Turns, then the turns between two rows, first turn first; the first pair answered:
Buv (before -> after):
[ 32.5  -5.7 -23.6 -10.6  13.2  12.2   6.1  -9.4  -1.2 -15.9  19.7 -22.1
 -16.9   9.5] -> [ 38.6   0.5 -23.5   4.8  22.5  17.3  13.1  -7.7   3.2  -9.3   0.8 -20.9
  -6.0  11.9]
[  3.2  -5.1  20.5 -14.0 -24.8  -2.1  13.0  17.9  10.4  -3.6  32.1   8.8
  14.3   2.2] -> [  2.9 -22.3   2.4 -23.2  -2.8 -13.5   6.4   4.3   8.1  -5.7  42.3   4.5
  -4.6 -11.1]
[ 16.6   2.3   2.0  -2.8  13.5  -1.1   3.1 -27.3   0.9  13.9   1.0 -13.5
  -4.8  21.1] -> [ 16.3   6.2   6.6   0.2  10.3   3.3   4.8 -22.4   2.9  16.5  -3.4 -11.7
   3.3  25.0]
som (before -> after):
[  1.5  20.4  -2.4  13.4 -19.5  28.3  28.8  25.5  16.1   7.4   6.8 -20.8
  21.1  15.5] -> [-11.0  24.9  12.0  30.8 -14.5   7.8  13.2  32.5   0.1  16.1 -12.5   3.7
  27.6   7.9]
[ 7.3 -3.8 10.8  6.7 -1.5 -0.8 -7.9 -7.3 -0.9 12.4 -7.3 13.0  8.0 14.6] -> [  9.7  -5.0   6.5  -0.1  -3.5   0.3  -6.5 -14.9  -2.2  11.7   2.8   8.0
   5.0  17.2]
[ 19.2  -5.5 -35.4  -3.7  32.2  -3.3   6.9 -14.7  -0.1 -10.1   2.9  -5.2
 -16.2 -25.1] -> [ 16.5   0.5 -32.1   3.1  34.4  -0.9  10.5  -4.2   2.5 -10.9  -6.5  -4.1
  -5.3 -29.6]
[-12.5  -6.9  11.5  -9.4 -33.3   5.2  -0.5  -0.5  -5.7   1.4  19.8  -6.0
   9.4  14.5] -> [-11.6  -2.6   7.8  -7.8 -32.3  13.2   4.6   5.1   0.7  -1.3  15.6 -13.5
  14.7  11.6]
Gede (before -> after):
[ -3.8  -1.2   2.5  -8.7 -21.1   4.9  16.3  19.9   6.9 -12.9  -3.6  -2.2
   7.1   4.0] -> [ -8.5  -3.2   6.3 -14.2 -27.3  -1.7   7.2  15.7  -1.5 -12.4   2.4   1.7
   3.9   6.4]
[-12.9 -34.7 -36.9   8.8   8.3 -20.1 -11.0  -8.6   8.6 -11.6  11.6  23.2
  -9.1 -28.0] -> [-12.9 -33.1 -38.0  11.1  10.9 -16.4  -5.2  -6.6  11.2  -9.8   8.8  21.3
  -4.3 -29.9]
[  2.1   8.2   1.2 -14.3 -10.6 -16.7 -12.6   5.4  13.0  20.0   9.4   5.2
 -15.4 -17.1] -> [ 10.2   5.6 -10.8 -17.0  -4.7  -7.7  -3.9   0.7  20.4  18.2  10.6  -3.7
 -16.5 -16.7]
[-34.7  -1.6   3.3 -17.1 -30.9 -17.7   3.1  37.3   8.8  -3.0  22.2  12.2
   6.6 -23.7] -> [-20.9 -13.9 -12.7 -38.8 -28.0  -7.7   6.9  10.8   9.4  -2.1  41.2  -7.5
 -13.2  -9.4]
fadus (before -> after):
[ -8.7  12.9  18.2  30.6   1.5  25.6  10.8  -2.7  -1.3  36.8 -57.8  13.3
  17.5  29.7] -> [-28.7  -3.9  27.6   0.8 -13.2 -11.9 -26.0 -33.2 -32.6  32.9 -19.6  24.5
 -19.3  34.6]
[  4.3  13.1   7.8  22.7   1.0  10.2   8.8   1.6  -7.2   7.9 -20.3   6.0
  13.9  19.8] -> [ -6.8   4.5  12.8   9.6  -6.6  -7.9 -11.4 -12.2 -23.2   7.1  -4.1  11.0
  -3.4  22.5]
[ 15.8 -21.4 -28.8  -6.1  18.3   3.8  -0.5 -17.3   5.2  -2.6   6.6 -27.2
 -17.0   0.4] -> [ 22.3 -11.9 -24.3  12.6  21.2  19.5  10.9  -8.9   9.5   5.2 -12.7 -25.7
   1.5   4.8]
Now pairs of rows:
Between the rows of a pair lie 2 to 3 turns.
[-23.8 -23.4  -3.7 -13.8   6.6 -34.5   0.1  16.8   4.9 -10.5  25.2   9.5
 -14.5 -17.8] -> [-12.1 -12.0 -13.0   4.8  18.9 -10.1  24.1  39.2  26.5  -9.2   0.0  -0.1
   8.8 -21.9]
fadus Buv
[-16.2   8.5   7.0 -12.1 -26.1 -10.7  12.8  43.3  12.8 -22.2  12.5  -0.1
  12.4 -32.1] -> [ -3.9 -19.4 -19.0 -23.6   8.4 -27.9  -6.1  -3.7  -3.8 -17.8  23.4  -4.3
 -26.6 -37.3]
Gede Buv
[-14.6   6.2   6.4 -12.2 -15.6 -13.8  -9.9  -0.9 -17.1  -5.1   9.8  19.5
  -0.5  -7.0] -> [  6.1  -5.7 -24.2 -14.9  16.0  -3.1   6.1 -14.9  -5.5  -3.1   9.6   1.3
 -10.3 -17.2]
Buv Gede
[  7.8   2.9   8.6  -4.8 -12.3  16.3   8.0  19.2  -0.6  -6.1  -2.6   6.2
  23.1  12.3] -> [  0.1   0.2  19.5  -3.4 -11.8  -1.2  -9.9   6.9 -16.2  -1.9  -1.8  19.9
  13.2  15.9]
som som
[ -2.2   4.4  -3.7  -0.1 -25.7   2.3  19.1  34.3  15.7 -21.7   8.3 -18.3
  18.4 -19.9] -> [-10.8  11.3  25.9  19.9 -27.3 -13.5  -9.8  20.0 -13.4   0.3 -15.3  16.0
  21.8   1.1]
fadus som
[  5.7 -12.5   2.1 -13.5   9.5 -18.8 -31.2 -50.2 -17.6   2.2   5.9  -3.4
 -29.1  17.7] -> [ 27.0   6.5   0.3  17.9  23.0  20.4  -3.0 -35.0   3.0  13.3 -31.4 -14.2
   5.9  31.3]
Buv som Buv
[  2.2  13.3  36.0  13.4 -12.5 -10.2   8.1 -16.3 -10.6 -31.7  41.1  -5.0
 -23.9  20.0] -> [ 14.3   6.9   6.4  13.0  17.3   0.5  23.4 -17.1   5.2 -37.3  36.9 -24.6
 -27.1   2.1]
Buv som
[ -2.0   0.8  -1.3  40.1  38.0 -17.8  -3.4   8.2 -10.5  -2.5 -43.0  29.5
   7.4 -35.4] -> [ 22.4 -18.7 -35.0  17.7  54.6   2.4  11.5 -25.0   1.0  -6.2 -17.8  -4.5
 -17.4 -24.9]
fadus Gede Gede
[-12.4   7.5   1.6  17.3  12.3 -10.9 -11.9  -4.4  -7.3  -0.5 -20.0  10.5
   0.1 -18.3] -> [-20.8  17.7  17.1   6.3 -17.5  -8.6 -11.9   2.4  -7.3  -3.4  -4.9  11.4
   4.3  -7.9]
Buv Buv
[-21.6 -20.7  -0.9  14.2  20.1 -22.6 -22.3 -15.3  -1.8   1.2   7.5  24.6
 -27.5 -29.9] -> [-18.0 -18.0  -1.2  27.5  28.9 -18.4 -21.4 -12.9   1.8   5.3  -7.4  27.3
 -17.9 -30.6]
Buv fadus
[ 24.3  -7.5 -13.8 -36.5 -20.6  33.1  44.2  -6.9   7.1 -39.1  18.0 -29.1
  -6.2  -5.7] -> [ -6.4  17.9  18.4   1.4 -24.2   7.9  27.7  42.9  -7.0 -36.2 -25.3  15.3
  29.4 -37.4]
som Buv som
[  3.1  -5.5 -24.0 -25.0  -5.9   4.6  20.1  12.3  25.1 -30.8  33.8 -19.9
  -7.4 -27.2] -> [  3.2   3.2 -26.0  12.1  26.8  -3.0  14.4  28.0  20.9 -19.0 -13.9   0.3
  10.6 -50.3]
Buv som
[  2.4  -6.7 -15.5  12.8   8.9   3.3  19.2  13.2  15.3 -28.6 -11.6  12.3
  20.0 -31.8] -> [ -5.6   4.1  10.1  11.3 -24.6   9.8  14.5  21.3   8.6 -25.1  -6.0  21.1
  32.3  -8.7]
Buv Buv fadus
[ 20.8 -36.3 -42.9 -17.4  14.7  -4.8  12.0 -51.8  -3.1  17.2  10.2 -30.2
 -32.0  34.3] -> [ -2.6 -13.8   1.7  39.2  17.8 -33.9 -16.8 -24.6 -31.7  41.5 -51.0  26.9
  -0.7  25.0]
Buv Gede som
[-23.4 -25.6   6.8 -18.9 -16.4 -20.3   1.5 -13.8  -5.5   3.2   8.4   7.8
 -16.5 -11.9] -> [  0.8 -16.8  -9.6   3.4   5.7  15.5  35.8  -2.7  20.0   8.9 -20.7  -9.3
   7.5  -8.7]
Gede fadus
[ -5.3  -1.2   3.4 -29.5 -20.0  -1.1  11.4  -1.3   8.4  -7.2  18.4 -10.5
 -12.4  17.3] -> [  2.9  -4.6 -14.4 -27.7  -1.2   2.8  22.4  -1.7  17.2  -9.8  12.4 -18.7
 -13.3   4.6]
fadus Buv
[ -7.0   9.8  22.4  -5.1 -24.7  -3.3  29.4  11.7  11.8  -4.4   8.1  13.7
  -1.2 -25.3] -> [  5.7  14.2  20.1   0.5 -25.4  13.1  38.8   7.2  17.9   0.9   1.6   7.7
   6.0  -9.9]
Gede fadus fadus
[ -2.3  21.2  19.7  13.4 -39.7   6.8   6.8  16.0 -15.0  -6.0 -11.1  19.2
  19.3  33.3] -> [ 16.9  -6.5 -45.0  -2.4  22.0   2.1  28.5   4.2   8.6 -27.8   0.0 -14.5
 -10.0 -21.2]
Buv Buv Gede
[-15.8   1.1   6.0   1.3 -21.5  12.3  -2.2  16.6  10.4  -5.1  13.3 -14.6
  16.0  -5.0] -> [ -3.4  -5.5 -13.7  15.4  14.1  14.0   2.6   7.9  15.0   0.1  -5.9 -19.2
  14.4 -16.7]
Buv Buv fadus
[-18.9   9.1  13.7  -3.8 -16.5 -22.1  -2.0  18.5  -4.8  -3.9  -5.0   6.0
   3.9 -14.6] -> [-12.0   9.7   3.6  -2.3 -10.9  -7.8  11.4  26.2  11.0  -6.8  -9.2  -6.2
  10.2 -20.2]
Gede fadus Gede
[-31.7   5.9  17.2 -30.4 -21.7  -6.0  -5.3  -2.0 -17.7 -39.4  25.1   1.7
 -26.3  -7.0] -> [  4.0  21.9  -3.3   4.1   8.0  45.5  37.3  12.9  17.8 -27.6 -17.7 -21.2
  12.6   2.1]
Gede fadus
[ 14.6   5.5 -20.8  14.3  23.7 -18.4   8.7 -34.8 -29.6   8.1 -27.1 -12.1
  -6.5   6.1] -> [ 11.0   0.5 -15.8  -0.6  12.1 -21.6   3.4 -45.1 -35.6   5.8 -10.1 -11.6
 -16.9  15.5]
Gede Gede som
[-16.8   6.4 -13.5 -23.1   1.0   8.2  16.8  35.2  27.2 -15.2   0.2  -9.1
  -3.7 -29.1] -> [-23.0   8.2  -4.5  -7.2  12.1  -9.1   3.2  40.6  14.5  -7.2 -18.9  12.0
  -1.3 -38.4]
Buv som
[  4.2  -2.4  17.8  36.6  18.6 -10.7 -25.3 -28.6   3.6  26.0   0.9   2.4
  22.8  22.5] -> [ 10.2 -15.0  -6.0  -0.8  14.4  -8.4 -12.8 -37.6  17.4   5.4  41.6 -30.5
   2.8  16.5]
fadus som
[  7.9  13.8  16.6 -24.4 -41.7  44.6   8.6  10.0  24.1  11.9  21.8 -19.9
  14.9  45.1] -> [-31.3  21.4  39.2  -9.9 -42.6  -7.8 -19.2  47.6   5.6   0.9   0.1  22.8
  21.5  -3.3]
Buv Gede Gede
[ -5.3  32.9  12.2  17.8 -19.8  18.8   4.4  49.7  25.9  -4.5 -10.7 -10.5
  21.4  -7.3] -> [-13.9   3.2 -11.1 -26.0 -12.6 -12.3 -10.8  19.7  17.5 -21.0  37.5 -20.5
 -25.8 -31.1]
Buv Buv
[  9.9   0.9   5.2 -14.4 -32.1  21.5   1.7 -26.3  -7.8   8.5  22.6 -11.2
  17.8  75.5] -> [ 13.7 -26.4 -32.7 -30.6   7.8   1.5  -0.7 -50.1  -7.5  -2.1  38.0 -26.3
 -15.4  43.4]
fadus Buv
[ 18.2 -15.8 -20.5  -2.4  24.0  10.7  20.2 -26.4   4.9  -5.8   0.3 -25.7
 -16.1   1.9] -> [  1.2  -5.6   0.4  27.8  30.2 -15.3  -2.1 -12.0 -15.9   5.5 -32.6  10.6
  -1.9 -13.9]
som som som
[ 15.6  -0.8   4.4  23.6  31.6 -10.8 -28.9 -32.7 -30.7  28.4 -25.2  29.1
  -4.4  22.9] -> [ 38.8 -10.5 -27.7  -8.5  22.7  27.3   4.7 -43.2   2.9  15.4   8.2 -21.2
 -11.6  36.7]
som som
[ 21.3  23.1  19.0  13.5 -41.5  60.5  17.3  -5.9  14.9  15.7  -8.2 -10.4
  30.2  72.0] -> [ 13.0  13.3  18.8 -11.1 -57.3  52.9   8.3 -18.4   8.3   9.9  21.1 -17.1
  12.7  76.9]
fadus som
[-18.9  -1.5  12.6 -11.7 -25.3 -20.7 -30.5  10.9 -24.7  -5.1  -1.5  11.8
 -13.0   0.5] -> [ -5.9 -10.9  -8.2   7.0  16.6 -24.3 -28.1   0.7 -22.1   2.4 -25.5  12.1
 -17.2 -14.2]
Buv Buv
[ 26.3   0.3   9.8  11.6   6.6  41.2  14.0 -13.9   9.7  15.0 -20.4   0.8
   7.7  38.2] -> [ 21.3 -15.0  -7.6 -26.7  -2.3  36.1  17.1 -17.6  18.0 -10.1  21.2 -22.6
 -15.7  21.8]
fadus fadus som
[  2.7  -2.8  -8.0  16.7  31.8 -13.9 -10.8  -8.6 -11.4   6.0 -28.4  10.3
  -7.4 -11.4] -> [-11.6  12.4  23.5  -4.2 -27.1  -5.4 -15.8  -3.9 -16.0   1.2  -1.1  12.2
  -0.2  22.8]
Buv Buv som
[ 16.1  14.6  -6.8 -19.9 -25.6  12.7  -6.9 -12.8  -8.0 -16.1  34.6  -4.5
   2.0  31.5] -> [  3.1  30.7  13.3   0.0 -31.3   7.5  -9.4  14.3 -11.1 -15.2  10.8  16.0
  23.5  20.2]
som Gede fadus
[  5.9   2.5  -5.0   7.7  12.3  -1.1  -3.9  14.7  10.0  -1.3 -31.5  18.9
  15.3  -8.8] -> [ -6.9 -11.2   0.9  -8.8   3.9 -23.3 -23.2  -2.0  -7.8  -3.3  -8.2  24.4
  -6.9  -5.6]
fadus fadus
[ 18.3   9.0   1.5  13.3  -8.2  27.9  14.8 -12.0   1.1  32.0  -9.7  -8.6
  22.2  30.5] -> [ 11.9  14.0   3.5   5.5 -23.5  30.7  24.7   5.4  11.3  18.0  -1.0 -13.2
  28.8  21.9]
Buv Gede
[-13.9  -5.0   3.8   6.0   3.1 -19.5  -8.2 -14.0  10.0  21.5  -9.4   3.3
  -1.5  31.5] -> [-25.5   2.2   0.0  10.3   8.7 -27.9  -2.3  13.3  22.0   8.0 -19.8   7.5
   7.1   1.4]
fadus Gede Gede
[ 15.4 -11.3  -5.5 -17.2  -9.7   0.2  -0.6 -24.9   2.2   3.9  19.5 -19.7
 -13.2  19.4] -> [ -8.2  12.2  23.1  -0.9 -36.5  -6.4  -4.6  17.5   3.6  -0.9   1.9   3.2
  14.2   7.2]
Gede Buv Gede
[-16.0  10.1 -17.3 -17.8 -12.8  37.5  19.3   7.1  16.9 -14.4   7.9  -3.0
 -10.4  18.7] -> [-26.2  21.5   5.3   7.4 -15.6  25.1   1.1  15.8  -2.4  -2.0 -20.7  22.9
   3.7  23.8]
som fadus
[  0.2  -2.5  14.5  32.8  29.5 -22.8 -11.5 -23.4  -5.7  27.9 -52.1  30.0
  -3.4   5.1] -> [ -6.2  -1.6  36.9   5.6 -17.8 -17.4 -22.7 -40.3 -16.6  25.2 -13.6  24.6
 -13.3  45.0]
Buv som
[  1.5  13.8 -25.1  34.5  39.9 -29.4  -5.9  -3.6  -4.6  16.6 -52.5   4.4
 -17.8  -1.6] -> [-32.1  27.1  17.1 -16.1 -51.5 -36.0 -13.4  17.1 -10.9  -8.3   9.8   3.2
 -18.4  22.0]
Buv Buv fadus
[ -6.1  25.0  16.8  30.3   2.1  14.5 -11.1  12.6   3.2   8.2 -18.0  18.9
  20.5   5.4] -> [-11.5  -3.8 -11.1  -6.3  18.0 -15.3 -28.1 -17.1  -5.5 -10.3  25.6   6.6
 -28.1 -17.5]
Buv Buv Buv
[ -5.8   7.2   8.5  -7.1 -23.4   2.9  -2.8  29.2  10.0  -9.6   4.0  -0.4
  17.9   4.6] -> [  0.3 -14.7 -19.0 -16.2   8.5 -15.8  -8.9   7.0   5.3 -13.3  11.4  -6.5
 -10.8 -14.1]
Buv Buv
[  9.8 -11.2 -24.5 -11.9   7.1  13.4   7.6   9.1  13.4  -9.9   1.4 -19.1
 -11.1  -5.8] -> [ -6.1 -10.2  -3.4   6.6  10.8 -18.3 -22.6   7.0 -12.0   2.6 -16.9  16.6
 -11.8  -8.6]
som som som
[ -1.7  -9.5   2.7   2.9  20.3 -12.3 -23.8 -11.4 -15.2  10.7  -6.6  10.6
   3.6 -28.4] -> [ -7.2  -6.6  12.3   2.7  13.6 -14.7 -27.2  -9.5 -18.1  10.1  -4.3  16.0
   3.3 -26.9]
Buv fadus
[ -9.7   5.9   4.1  -0.5  -3.5  -6.3  -3.8  23.3  -1.4  -1.0 -18.2  12.3
  18.1 -15.6] -> [ 12.5 -13.7 -17.2  -8.7  21.0   1.3  -1.7 -20.0  -4.2  10.4 -10.5  -3.4
  -4.7   2.3]
som Gede Buv
[ 16.8   8.0  -1.6   8.0  -5.6  31.4  16.6   7.7  14.7  -2.3  -9.1 -10.6
  19.5  15.5] -> [  6.8  10.2  11.3  -0.5 -26.6  27.3   8.7  10.1   5.2  -4.1   3.2  -4.7
  18.9  23.6]
Buv fadus Gede
[  3.0  14.9 -10.5  31.0  29.7  16.0  23.1  40.8  11.0  -9.9 -35.6   6.6
  31.3 -19.3] -> [-23.4  24.8  36.4  11.4 -32.9   1.3  -4.5  36.5 -14.4  -6.5  -8.3  26.2
  29.2  18.0]
Buv fadus
[  7.7   4.9  11.1  13.0   0.6  -2.5 -14.4 -45.2 -19.8  18.5 -12.3  20.2
   2.2  38.4] -> [ 11.4  -4.0 -11.6 -21.7 -13.4  12.0   1.1 -47.5  -3.6  -0.4  24.9 -12.8
 -11.1  36.4]
Buv som fadus
[-19.2   3.4  17.6 -11.4 -34.6 -12.4 -23.6   1.5 -15.7  -3.6  17.5  12.4
  -6.0  15.3] -> [  6.0 -17.8 -28.0  -8.8  26.2 -10.2 -12.9 -26.7  -7.1   3.4   7.2  -7.4
 -28.9  -2.5]
Buv Buv som
[-12.3   3.2   2.5 -17.1 -17.4  -2.3  18.3   2.6  11.9 -13.7  17.8 -21.0
   3.1  15.7] -> [ -2.2  -8.5 -19.9  -1.5  26.1  -7.5  20.6 -10.6   9.8  -7.3  -1.0 -21.1
  -7.3  -1.8]
Buv Buv
[  1.3   1.0  -5.3  -0.4 -26.5  27.4  -1.9 -12.6 -14.3   3.7  -4.2   3.9
   0.2  27.2] -> [ -0.2  10.1  -4.3  15.7 -14.4  29.3   4.6   2.5  -9.7   5.8 -22.6   7.7
  15.3  15.1]
Gede som
[ 10.3  -3.3 -22.6  14.1  13.8  17.0   5.0 -19.9   2.4  -3.8 -21.9  -7.7
 -11.2  12.9] -> [-12.5  16.7  12.3  17.9 -23.2   7.1  -4.1   8.5  -5.8  -7.7 -23.8  11.3
   5.6  11.8]
Gede Buv
[ 23.7  -0.6 -12.5 -12.1   7.3 -15.5   2.0  27.6  14.5 -25.7  -0.1  -5.4
  -1.1 -10.4] -> [ 26.0  -9.4 -16.2 -20.1   7.4 -18.2  -3.9   5.7   7.6 -21.9  10.1  -5.6
 -15.8  -0.6]
som Gede Gede
[ 24.6  -2.8   6.1  14.9   7.6  39.9  -0.1 -39.3  -3.9  20.0   4.9 -26.0
  -6.4  39.0] -> [ 14.6   1.5  21.1  23.3  -2.5  31.3 -13.1 -37.3 -14.8  24.9  -2.3 -10.7
  -4.1  43.7]
som fadus
[-11.8  25.4   4.0 -21.5 -17.7  -8.7 -10.4   4.7  11.7   4.3  -9.5  12.4
 -10.7  -6.8] -> [  3.7  12.4 -17.6 -22.3   2.8   0.2  -3.5 -15.4  16.7   5.7  -5.2  -3.4
 -23.3  -8.1]
Gede Buv
[  3.1 -10.5 -15.1 -11.6   2.3  37.2  39.5  -4.8  26.3   8.8  -1.2 -21.8
  23.1   8.8] -> [-27.2 -12.4   5.6 -39.9 -32.4   5.7  18.0   9.0  11.1  -8.9  31.0  -5.9
   9.5  -4.2]
som Buv Buv
[ 10.7  -8.4 -20.9  -5.4   9.7 -16.9  -7.4 -27.1 -11.5  -4.5   7.2  -2.0
  -8.3  -1.8] -> [  7.1  12.4   8.6   5.3 -24.2   3.3  -1.4  -1.9  -6.5   1.0  -2.3   5.1
  21.0  19.6]
Buv Buv Buv
[  3.3  -8.3  -2.8  30.7  42.5 -15.2 -23.4  -9.4 -13.1  14.3 -39.1  15.2
 -11.0 -23.8] -> [ 17.7  -7.8  -7.1  34.8  45.9   3.6 -13.8 -20.5  -7.8  23.1 -42.4   7.1
  -6.1  -3.5]
fadus som Buv
[-10.0  15.3  16.4   3.6 -15.6   0.8   1.0  12.4  -3.3   4.4  -5.1   9.6
   8.2  -1.6] -> [ -6.3   6.3  11.8  -9.4 -18.5  -1.4  -2.9  -4.1  -9.4   5.7  14.1   4.5
  -7.5   9.6]
som som
[ -9.6  21.3   5.1  -1.9   0.4 -12.7 -11.1   5.8 -27.5   0.0   5.0  18.7
 -28.8   1.5] -> [  3.2  18.1 -11.5 -18.5  -4.1  12.8  14.4   5.8  -6.3  -9.5  21.6  -8.5
 -30.1   5.1]
som som
[ 25.9   3.8 -27.0  -3.9  21.3  13.1  32.2  20.6  21.8  -2.3   0.3 -30.4
  21.9 -19.1] -> [ -1.4   4.6  10.0  21.3  25.2 -36.5 -16.9  13.5 -19.4  14.6 -23.5  24.1
  16.1 -22.3]
som som
[ -6.8 -14.0   2.8 -30.3 -10.8 -22.1   9.8  11.3  -3.4 -22.9  33.1  -3.3
 -18.5  -1.5] -> [-12.8  -4.5   3.8 -16.2  -1.3 -27.2  12.5  30.0  -0.6 -26.7  17.8   3.4
  -6.8 -21.7]
fadus Gede Buv
[-18.8 -23.6 -10.6 -18.5 -36.6 -19.4  -2.3  16.2 -17.2 -26.0   6.9   0.1
  -8.0  10.3] -> [ -3.5 -15.3 -18.8  -8.7 -30.7   6.2  24.5  28.8   3.9 -29.3  -7.5 -13.5
  11.8   8.1]
som fadus
[ 21.8  14.9  -8.7   7.0  -7.6  15.4  13.5  14.7  16.9   4.5   5.4 -15.6
  14.8  -6.2] -> [ 16.9  18.1   7.4   7.8 -20.4  13.8   6.7  10.8   9.2  11.3   4.5  -5.6
  17.0   8.0]
Buv fadus
[ -7.2  -8.8  -6.0  -2.3  10.5 -26.9  -5.9  -5.1  -3.0  20.9  16.9   8.9
  -9.6  -9.4] -> [  6.7  -3.2 -18.8   8.3  20.7  -4.3  14.2   2.8  13.7  24.0   1.5  -4.2
   3.5 -11.6]
Gede fadus
[ 14.5 -21.6   0.1  -5.8  -0.7   9.2 -15.8 -30.4  -6.6  -7.1  20.8   1.9
 -15.9  28.9] -> [ 25.7 -17.2 -21.0   8.5  19.3  24.9   9.3 -13.8  16.4  -9.5   1.6 -14.2
  -1.3   8.5]
Buv fadus som
[ 25.4 -10.9   4.5  18.2  17.4   3.5   1.1 -35.2 -10.9  12.8   0.4   5.2
 -11.3  -4.8] -> [ 10.2  13.3  30.1  24.5 -15.9  15.3   9.9   3.9  -1.1   7.2  -7.4  12.8
  20.1  -6.5]
som Gede Buv
[  5.3  12.2   6.5 -16.5 -25.7  28.6  22.9   2.3  17.7  -2.4  17.1 -25.6
   4.6  19.3] -> [  3.7   2.1   6.6 -27.3 -25.4  14.6   8.9 -13.4   5.4  -4.0  31.7 -22.7
 -11.7  19.0]
fadus Buv
[  7.3  -8.1 -23.1  -5.7   7.2  22.3  21.7 -12.4  14.6  -8.3  15.7 -23.6
 -12.5   4.0] -> [  4.4   5.2  -1.6   4.6 -14.3  33.9  23.5  -3.3  13.3   1.1   4.2 -15.5
   5.7  25.7]
fadus Buv
